Rotation paths and how fast each direction turns (deg/step)
Each turn is a multiple of 5 degrees from 10 to 175, or 0.
Each row of a path follows its step; steps can be skipped.
Path 1:
step 0: [ -2  10   3 -13  11   3  -9  -2   8   0  23  -4  -2  -4   3   5 -10   1
  11 -13   0 -18  14  11  17  -2 -11  11  -7   3  -4]
step 1: [  0  -1   8   5  11  -2  -6   9  -1 -20  14   4  -3 -17   8 -10  -5   0
   1  17   9 -10   8  15   8   0 -10  20  12  -5   5]
step 2: [  1   9   2 -11   8   4  -1 -13 -10 -18   2   2 -14 -15 -11 -13  -4 -15
 -16  -1  -6   3  -8  18  -7  -2  -7  10   5  11   0]
step 3: [-13   0  -3   0  10  -1   7 -11  12  -6   2  -4 -11 -11  -8 -13  23  -8
  11   0   2  11  -8  14  -7   8  15   7   7   6  -7]
step 4: [ -2  -9  -3 -17 -21   8   5 -19   8  -3   9  -6  -8 -12  -4  -2   4   2
  15  -3  -1  13  -1   0  -6  21  -2  -5  12  -3   3]
step 5: [  0   3  -1  -6   1  16  14   1   4  15  20   2  10   3 -15  -4   0  -1
  20  -7  17  -8   1   2  -2  20 -16   0   2   1   1]
step 6: [  2   1  -1   2  -2   1  -6 -10  11  -3  25   0  12   2  -5 -14  -6   1
   7  -3  12   0   2   6  14 -14 -24  -1   3 -17   2]
step 7: [ -1   3  -8  -1   6  11 -12   9   3 -21  18  -9  -2   9   1  -7   4  -5
 -13  -1   4   5   3   8   6   3 -18  22 -13  -1   4]
step 8: [ -1  -2  -1  -5  18  -6 -10 -15   8  -3   8 -13 -20 -16  -7   2   9  -3
  -5  12   8   0   1   2  -4 -12  -7  20 -10  10   5]
step 9: [ 11 -11  10   2  -3   0   2 -17  -4 -17   6   4 -22  -5 -11   0  16   1
   6  12  -1  -8  -8  15  -9  13   8  12  -5  -6   4]
Speeds:
[ 1  1  2  5  2 -2  7 -6 -5  0 -2  1  0  9 -3 -3  2 -1 -2 -7  0 -2 -9  8
  2 -6 -3 -2  2 -5 -3]
100
[  7   0  -4   0   1   0  -1   2   2  -5   3  -2  -2  -2   1   8   2   4
  -4   1   2 -10  -3   2   7  -6   1   2  -9   0   1]
45
[ 4 11  4 -2  1  8  1  2  3  0  0  5  2 -1  7 -2  1 -8 -1  7  2  5 -2  1
  4 -4 -2 -2 -1 -3  2]
70
[ 5 -1 -4 -1  5  1 -1 -6 -3  1  0 -3 -3 -2  6 -5 -3  0 -3  4  0 -1 -4  6
 -8  3 12 -1  0  1  2]
55
[ 0 -6  4  1 -9 -3 -2 -2  0 -5  0  1  1  1  4 -7  3  5  0  7  0  1  2  1
  9  2  5  0  2 -7  0]
135
Path 2:
step 0: [ 16   1  14   2   2   1 -26  -2   9  12  -4  -9 -12  -5 -21   8   7 -18
  -8  11  -9   6  -6  -5   0   1   9  10  -3  -5  19]
step 1: [  0   4   2  16   5  11  -5  12  21   2   6  15 -13  22  11  -4   2  -1
  16  19   3  -2   5   1   3  20  -3  -1  -9 -12 -11]
step 2: [ -3  11  -1  -7  12  -1   7  11   0   3 -17 -10  10  31   6  -5  -4  -3
   8  -9  -2 -13   4   4   4  -7   3  -4 -10  23  21]
step 3: [ 20 -13   8   5   0 -21  -1   3   6  -5   4  12  19  10 -15   8 -11 -18
 -10 -16  -5   4  -9  -6  -2   6  -5  21  -6   0   0]
step 4: [ -3   0  10   5  25 -18   4  10  -8  -3   5  -4  -3   1  11 -10   8  -5
   0  21  -5  15 -15  21   5  11  -7   1   4  -1 -16]
step 5: [ 13  14  10 -16  18  17  -2 -15   4   5 -21 -15  -4   3  12  11   3 -10
 -11   1 -20   1  10   3  -5  -8  -7   3 -13   0  -1]
step 6: [ 31  -5  -7   8 -16  -7  12  12  15   7  -1   7   4   6   0  13  -8  -3
  -3  11   0   7   8  -2  -2  15 -11 -20  -3  -7   6]
step 7: [  6  17   2   8  20 -16  -9  15  -5 -12 -16 -13  -1   4 -19   1  -3   9
  14   2  12   1  -5   4  -9  14  12 -16   1   9  -5]
step 8: [  1   3  12  -3  13  -2 -23  -8  14   2  -6   7   9   7  13  24   2   1
  -6  -1  -3  -2 -25 -25   1  -9   5   4  -7   1   2]
step 9: [ -4  -3   3   3  -5 -16  10  19   1  -1   7   6 -15  13   8   1  19 -15
  -2  13  15   7   1  -1  -5  -5 -16  -5 -26 -12   7]
Speeds:
[ 0 -3  1  2 -2  1  2  4  3  6  5  4  4  2 10  1 -2  5 -3  3  0  3 -7  0
  6  3 -2 -5  9  3  2]
155
[ 1  1  1  3  5  4  3 -7  3  0  2  1 -5  4  7  0  2 -2 -3  7  5  3  2 -2
  4 -9  8  2 -2 -4 -4]
95
[ 4  0  0  2 -4  7 -2  1  3  5 -7  0 -1  0 -4 -2 -5  4  7  8 -4  0  6 -4
  0  5  8 -4  1 -2  2]
65
[ 2 -7 -1 -1  1  1  5 -1 -5  0 -3  0  5  5  2 -7 -4 -5  0 -2 -8  2  2  7
  5  1  1  7  1  0 -5]
40
